Each path below is one point turned by a fixed rotation once a step. After each direction that follows a path, write how fast that rotation turns it, in degrees per step (0 if it stays still).
Each turn is a multiple of 5 degrees from 10 to 175, or 0.
Each row of a path follows its step; steps can be skipped.
Rotation 1:
step 0: -.07, .02, .07, .13, .19, -.05, -.16, .08, .03, .00, -.09, -.14, -.12, .06, .07, -.05, -.04, .04, -.26, -.02, -.02, -.01, .12, -.03, -.03, .12, -.16, .06, .15, .29, -.03, .06, .03, -.15, .06, .10, -.14, -.02, .28, -.13, .20, .02, .22, -.07, -.07
step 1: -.11, .12, .18, -.09, -.08, .12, -.02, .02, .14, -.01, -.09, -.12, -.16, .00, -.09, .03, -.12, .02, -.05, -.04, .00, .29, .07, -.21, -.05, .09, .21, -.08, -.13, -.21, .03, .10, .05, -.21, -.05, -.26, -.01, .07, .08, .00, .19, -.07, .14, .01, .00
step 9: .11, .15, .14, -.15, -.10, -.13, -.12, -.05, .00, -.10, -.01, -.19, .13, .12, -.19, -.20, .03, -.09, -.19, .01, -.13, -.28, .03, .00, -.16, -.01, .16, -.10, .01, -.01, -.18, -.04, -.04, -.05, -.11, .06, -.18, -.01, .16, -.19, -.03, .01, -.01, .06, .05
step 10: .04, .19, -.04, -.01, -.30, .05, .16, .05, -.04, -.11, .06, -.14, -.12, .28, .08, -.13, -.02, .05, -.03, .00, .01, .12, -.05, -.33, -.13, -.01, -.08, -.12, .10, .01, .11, .20, -.07, -.06, -.03, .17, -.07, -.09, -.10, .05, .03, .11, .01, -.14, -.04
step 13: -.21, .17, .22, -.09, -.05, .14, .09, .13, .22, -.08, -.14, -.16, -.11, .21, .02, -.02, .11, -.01, -.25, .07, .09, .05, .25, .00, -.07, -.07, -.02, -.10, -.09, .01, .03, -.12, -.05, -.05, .04, -.02, -.04, .14, .14, -.05, -.23, .05, .00, -.02, -.04
step 18: -.05, .03, .19, .07, -.03, -.20, -.08, -.25, -.08, -.01, -.07, -.06, -.08, .05, .02, .04, .03, -.19, -.04, .10, -.24, .07, -.01, -.17, .03, .08, .09, .04, .02, -.30, -.04, -.02, .13, -.04, -.11, .02, .07, -.28, .15, .06, -.08, -.14, -.20, -.06, .03
step 19: -.10, -.12, .09, .12, .03, -.03, .00, .05, .12, -.09, -.05, -.22, .00, .10, -.03, -.15, .16, -.23, -.02, -.08, .12, .18, .02, -.03, -.03, .04, -.17, .09, .24, .06, -.20, -.03, .08, -.09, -.08, .03, .00, .07, .00, .04, -.20, .30, -.08, -.19, .03
step 21: -.01, -.01, -.01, .02, -.06, -.04, -.10, .02, -.04, -.17, .12, -.08, .16, .11, -.08, -.01, .12, .03, -.37, -.08, -.17, .07, -.02, -.01, .11, .27, .05, .03, .10, .05, -.05, -.05, .09, -.16, -.12, -.06, -.23, .07, .10, .20, .11, -.15, -.04, .02, .18
step 29: .07, .07, .17, -.16, .03, -.20, .12, .15, -.12, .13, -.12, .25, .01, .18, -.08, -.18, .01, -.15, -.09, .03, .04, .09, .20, -.10, -.13, -.01, -.05, -.18, .13, .15, .04, .20, -.02, .00, -.03, -.08, .00, .07, .08, .06, -.03, -.18, .03, -.15, -.05
step 35: .08, .02, .06, .16, -.10, -.21, -.19, -.01, .01, .05, -.26, .01, .03, .08, -.02, -.07, -.04, -.08, .02, .18, -.12, .23, -.04, -.07, -.10, .23, .09, -.06, .10, .18, -.15, .10, -.04, -.09, -.11, .01, .05, .06, -.27, -.15, -.11, -.11, -.01, -.05, -.16
Directions:
-.02, .04, -.02, .01, .06, .00, -.02, -.06, -.03, .02, .03, .03, -.01, -.01, -.01, -.01, -.01, -.01, -.06, .06, .04, .01, .04, .02, -.01, -.03, .01, .00, -.06, -.04, -.02, .00, -.02, .01, -.02, -.08, .01, -.05, -.01, .05, -.09, .03, .03, -.05, .01
70
-.05, -.03, -.04, -.02, .01, -.03, .03, -.01, .00, -.03, -.01, -.02, .01, -.05, .01, .04, .05, .00, -.02, .03, -.03, .02, .02, -.03, -.01, -.03, -.01, -.03, .03, .00, -.02, .02, -.02, -.06, .09, -.03, .00, -.01, .00, -.04, -.04, -.04, -.03, .00, -.12
20
.01, .02, .02, .02, -.01, -.04, .00, .03, -.02, .02, .06, -.02, -.02, .04, -.04, -.01, .00, -.04, .00, -.03, -.02, -.01, -.03, -.03, .00, -.07, -.01, .00, .01, -.02, -.07, .05, .02, -.02, .04, -.02, -.08, .01, .06, .07, .07, .04, .01, -.03, -.02
35
-.03, -.06, .03, .02, .04, -.02, .03, -.03, -.04, -.02, .05, -.03, .07, .02, -.02, .08, .03, .03, -.05, -.03, .00, -.04, -.03, -.01, .02, .01, .05, .04, .00, -.05, .01, .04, .00, .08, -.04, .02, .02, .00, .02, -.03, .01, -.03, .00, .00, -.02
115
.03, -.04, .03, .00, .00, -.06, .02, .02, .01, .02, .05, .00, -.01, .00, .01, .04, -.07, -.01, .05, .01, .02, -.07, .01, -.06, -.01, -.01, -.01, -.03, .05, -.03, .04, -.02, -.05, -.04, .00, .07, .00, -.06, -.02, .05, -.07, -.01, -.01, -.01, .01
55
.01, .01, .03, .01, -.05, .05, .00, .01, .01, -.05, -.04, -.04, .02, .01, .04, -.03, .05, .02, -.01, -.02, .00, -.04, -.04, .07, -.02, -.01, -.03, -.02, -.05, -.05, .02, .02, -.01, -.01, -.01, .02, -.04, -.06, .03, .04, -.04, .01, -.10, -.05, .00
10
.02, .02, .01, -.02, .04, .02, .01, -.04, -.01, -.12, .01, -.07, .03, .00, .02, -.03, -.05, .00, .01, .03, -.02, .00, .03, -.07, .02, -.01, -.01, .04, .01, -.02, .05, -.08, .04, .00, .02, -.02, -.02, .01, .02, -.02, .03, .05, .00, -.04, .01
120
-.01, .04, .05, .04, .09, -.01, -.04, .02, .03, -.01, .00, .00, .05, -.03, -.06, .01, -.03, .06, .04, -.01, .01, .03, -.02, .04, -.01, .03, -.08, .01, .01, -.01, -.03, .02, .02, .01, .05, .03, -.03, -.04, -.06, -.02, .00, .03, .01, .00, -.03
90
Rotation 2:
step 1: -.10, .18, -.19, -.11, .06, -.08, .12, .03, .13, .05, -.02, -.17, -.20, .17, -.06, -.05, .15, .00, -.05, -.02, .07, .05, -.11, -.08, -.16, -.05, .06, .07, .00, -.03, -.15, .12, .05, .03, -.29, -.02, -.02, .05, .12, .18, .08, .17, -.10, .03, .06
step 2: .05, .03, -.05, .01, -.03, .05, .13, .11, .04, -.03, .05, .02, .01, .08, -.04, .01, .07, .00, .03, .11, -.24, .11, -.22, .13, -.01, .19, .33, .03, .03, -.05, -.22, .02, .00, -.11, -.05, -.10, .10, .03, .12, -.05, .26, .10, .08, .00, -.10
step 9: .02, -.02, -.01, .03, .12, -.01, -.02, -.03, .11, -.05, -.20, .03, -.08, -.04, -.19, .00, -.07, .07, .00, .18, -.25, .17, -.08, -.06, -.13, .23, -.13, .15, .02, .04, -.08, -.08, .01, .08, .11, .06, -.20, .16, .03, -.02, -.19, .08, -.09, .14, .10
step 12: -.15, .07, -.17, -.05, .11, -.05, -.11, .01, -.02, .12, .06, .06, .08, -.09, -.14, -.15, .03, -.14, .23, .09, -.16, .18, -.07, .03, -.11, .03, .12, -.11, .03, .14, -.20, .10, .08, .22, -.02, -.04, .13, -.11, .13, -.01, .05, -.01, -.12, .07, -.11
step 15: .00, -.14, .03, .07, -.15, .00, .03, .11, -.20, .01, .13, -.01, -.14, -.07, -.09, .06, .14, .04, -.06, .13, .00, .11, -.11, -.05, -.19, .00, .02, -.09, .03, -.01, -.06, .17, .23, .00, -.24, -.05, -.16, -.03, .28, -.04, -.05, .05, .01, -.07, .14
step 24: -.04, .04, -.14, .11, -.04, .04, -.12, .16, .01, .17, -.05, .29, -.21, .10, -.01, -.04, -.05, .02, .08, .14, .06, .08, -.19, -.23, -.18, -.01, .02, -.04, .02, -.08, -.11, .10, .09, .12, -.10, .16, .03, -.02, .11, .05, .02, .02, -.15, -.11, .07
step 25: .11, -.02, .15, -.02, -.04, -.01, .04, .18, -.04, .03, -.19, .07, -.04, .05, -.05, .05, -.15, .05, .02, .17, -.15, .18, .07, .02, -.03, .14, .07, -.08, -.07, -.05, -.27, .23, .14, .00, .07, .01, -.12, .04, .14, -.20, -.01, -.15, .05, -.10, -.11
step 30: .01, .06, -.22, .13, .06, -.11, -.08, -.02, .18, .04, .15, -.03, -.06, -.01, -.13, .06, -.02, .02, .12, -.01, -.20, .20, -.19, .10, -.05, .12, .08, .01, .10, .04, .03, -.06, .08, -.10, .11, -.14, -.06, .07, .21, -.07, -.09, .14, -.03, .22, .09
step 36: -.05, -.05, .05, .07, -.03, -.09, -.13, .11, -.04, -.04, -.09, -.03, -.14, .13, .12, -.13, .16, .20, -.21, .12, .13, .18, -.24, .03, .03, .04, .12, -.01, -.11, -.02, -.04, .16, .05, -.03, -.17, .09, -.08, .15, .12, .02, -.16, .12, -.01, -.05, .10
step 38: -.22, .00, .13, .04, .04, -.08, -.21, .05, .03, .01, -.08, .08, -.23, .02, .02, -.12, -.01, .15, -.11, .14, -.04, .10, .14, .01, -.06, -.04, .08, .11, .04, -.02, -.02, .18, .09, .07, -.26, -.05, -.06, .04, .09, .00, -.06, .30, -.04, .01, -.11
Directions:
.02, .03, -.02, .02, .04, -.01, -.02, .03, -.07, -.01, -.06, -.09, .03, .01, .01, -.04, .01, -.04, .02, .03, .01, .03, -.04, .02, .06, -.03, -.01, -.04, -.03, .03, .01, -.04, -.03, .01, .04, .01, .01, .01, -.03, .00, -.10, .01, -.01, .04, .03
80
-.02, -.03, .07, .01, -.06, .06, .07, .03, -.05, -.02, -.02, -.06, .05, -.01, -.03, .01, .00, .03, .00, .02, -.02, .00, .06, .04, -.01, .02, -.02, -.04, .02, -.02, -.07, -.05, -.01, -.02, -.03, .04, .00, -.03, .00, -.03, .04, -.04, -.01, .04, .00
175
.00, .01, .00, .05, -.04, .01, .02, -.01, .03, .04, .00, .07, .02, .04, .03, -.03, .08, .02, -.01, .00, -.03, .02, -.07, .02, -.02, -.02, .02, -.08, .02, -.04, .04, .01, -.08, -.02, .02, -.01, -.01, .01, .00, .01, .03, -.02, -.02, .05, .07
115
-.06, -.03, -.01, .01, .00, .00, -.04, .00, .01, .05, .01, -.05, -.07, -.02, .05, .03, -.04, -.02, -.04, .00, -.09, .03, -.03, .01, -.06, .01, -.01, -.02, -.03, .04, .04, -.04, -.02, .02, .00, .01, .07, -.03, -.02, .02, .01, -.05, .03, .00, -.03
155
Rotation 3:
step 3: .07, .24, -.10, -.07, .10, -.16, .00, .21, .05, -.16, -.20, .04, -.11, -.09, .12, .09, -.04, .14, -.16, -.18, .09, -.05, -.07, .09, .02, -.03, -.27, -.07, -.04, .04, .13, .05, .11, .02, -.06, -.17, -.06, -.09, -.17, -.12, .11, -.02, -.01, -.10, -.21
step 4: .19, .23, .10, -.04, .08, -.17, -.12, .18, .07, .02, -.15, -.03, .07, -.07, -.01, .14, .05, -.03, .09, -.23, -.09, -.10, -.05, .17, -.04, -.15, -.11, -.24, .03, -.04, -.02, .02, .10, .17, -.01, .08, -.03, -.09, .06, -.02, .14, .03, .02, -.23, -.21
step 7: .02, .03, -.07, .04, .11, -.10, .10, .12, .05, -.15, .11, -.02, .21, .12, -.21, .04, .03, -.12, -.09, -.14, .07, -.17, .25, -.01, .12, -.12, -.22, -.11, .03, -.13, .02, -.06, .02, .12, -.17, -.25, .11, -.07, -.11, .04, -.01, .01, .03, -.21, -.07
step 8: -.06, .04, -.18, -.01, .20, -.20, .00, .05, .05, -.04, -.01, -.11, .19, -.04, -.02, .03, .06, .07, -.06, -.14, .06, -.10, .00, -.06, -.15, .09, -.11, -.26, -.07, -.19, .13, .10, -.03, .04, -.19, -.23, .12, .02, -.13, -.08, -.12, .03, -.09, -.14, -.27
step 10: .13, -.09, -.16, -.08, .12, .01, -.13, .00, .06, -.03, -.07, -.05, .10, -.10, -.23, .27, -.07, -.02, .02, -.26, -.03, -.13, -.10, .22, -.01, .18, .00, .03, .13, -.12, .04, -.04, .00, .16, .06, -.05, .26, -.06, -.12, -.01, .15, -.04, .02, -.14, .00
step 17: -.03, -.08, -.29, .23, -.11, -.16, -.08, .02, .10, -.12, .10, -.10, .18, -.06, -.06, -.12, -.13, .03, .06, .05, .19, .04, -.14, -.01, -.03, -.07, -.05, .15, .10, -.20, .13, .04, .07, .24, -.03, -.07, .16, -.04, -.16, -.01, -.17, .07, -.04, .06, -.11
step 19: -.02, -.04, .06, -.06, .23, .11, .09, -.14, -.04, -.21, .04, .02, .25, .00, -.02, .01, .01, .23, .10, -.02, .07, -.05, -.17, .01, -.12, .14, -.25, .12, .03, .05, .09, .13, .04, .17, .05, -.10, .22, -.05, -.14, .02, .01, .01, .01, -.16, -.22
step 27: .14, .09, .15, .15, .07, -.01, .11, .03, -.01, -.02, .11, -.22, .03, -.08, -.18, .02, -.01, .06, .23, -.06, -.02, .01, .07, .07, -.01, -.16, -.14, -.02, .04, .03, .25, .03, .00, .33, .14, .16, .16, .00, -.18, -.10, .07, .01, -.13, .01, .16
step 32: .10, -.07, .25, .03, -.21, -.17, .12, .09, .04, -.07, -.15, -.10, -.12, -.10, .01, .12, .00, .03, .00, -.21, .03, -.03, .12, .08, .14, .05, -.02, -.05, -.07, -.12, .25, -.16, .10, .24, -.05, .03, .08, -.10, -.24, -.02, .06, -.05, -.05, .08, .13
step 36: .06, .04, .05, -.22, .11, -.11, .10, .29, .02, .01, -.14, .03, .05, -.12, -.26, .02, .08, .09, -.06, -.11, -.03, -.09, -.03, .13, .13, -.09, -.14, -.08, .02, .08, .23, .29, .15, .17, .09, .07, .01, -.03, -.10, -.07, .05, -.06, .08, -.02, -.08
Directions:
.04, .03, .03, .01, -.02, .01, -.03, .01, -.01, -.02, .07, .00, -.03, .03, .00, -.01, -.02, -.04, .00, -.08, -.04, -.11, .01, .02, .01, -.02, -.03, .02, -.04, .05, -.04, -.05, .01, .03, .05, .00, -.04, .00, -.02, -.02, .01, -.02, -.03, .06, .00
125
.03, -.03, -.03, .01, .00, .02, -.01, .00, .09, -.03, -.02, .03, .09, .01, .01, -.02, .01, .01, -.04, -.02, -.01, .03, .00, -.03, -.04, .01, .00, -.02, .00, .00, -.08, .00, .03, .00, .05, -.03, .06, .02, .01, -.01, .04, .09, -.03, .04, .01
10
.01, .04, -.03, -.01, -.01, -.09, -.04, .04, -.02, .03, .01, -.01, .01, -.02, .06, -.03, -.02, -.04, .05, -.02, -.01, .01, -.05, .00, -.05, -.05, .04, .00, -.02, -.04, -.05, -.03, .01, -.01, -.01, .03, .00, .04, .02, .04, -.09, .02, -.04, -.02, -.03
85
.01, .00, -.05, -.02, -.03, -.01, .00, .00, .02, .04, .00, -.02, .03, -.03, -.02, .02, -.03, -.01, .00, .00, .02, -.02, -.03, .05, -.04, -.01, .03, -.03, -.07, .03, .06, .07, -.07, -.01, .01, .00, .00, .00, .01, -.13, -.02, .02, -.02, .04, .00
155
-.02, -.06, -.01, -.02, .04, .03, -.02, .03, .02, -.03, -.06, .03, -.02, -.02, .08, -.02, .02, -.02, .04, -.01, -.08, -.02, .03, .02, -.02, .01, -.01, -.04, .00, .03, .10, -.03, .02, -.01, .05, -.03, .00, .06, .00, -.01, -.01, -.01, .02, -.02, -.03
65
-.03, .04, -.03, .02, -.03, -.03, -.01, .00, .04, .01, .01, -.01, -.02, .03, -.03, .00, -.04, -.03, .00, -.02, -.04, .01, .02, -.05, -.05, .10, -.01, .07, -.03, -.07, .08, -.01, -.02, -.02, .01, .01, .01, -.01, -.03, .04, .05, .00, -.04, .02, -.03
45
.05, .03, -.04, -.04, .09, -.01, .01, -.02, -.04, -.02, .02, -.05, -.02, .00, .01, -.02, -.03, .03, -.03, .03, .02, -.01, .02, -.04, -.01, .07, .03, -.03, .01, .04, .00, .06, .04, .03, .02, .02, -.02, .07, -.06, .03, -.03, .00, -.01, .05, .01
130
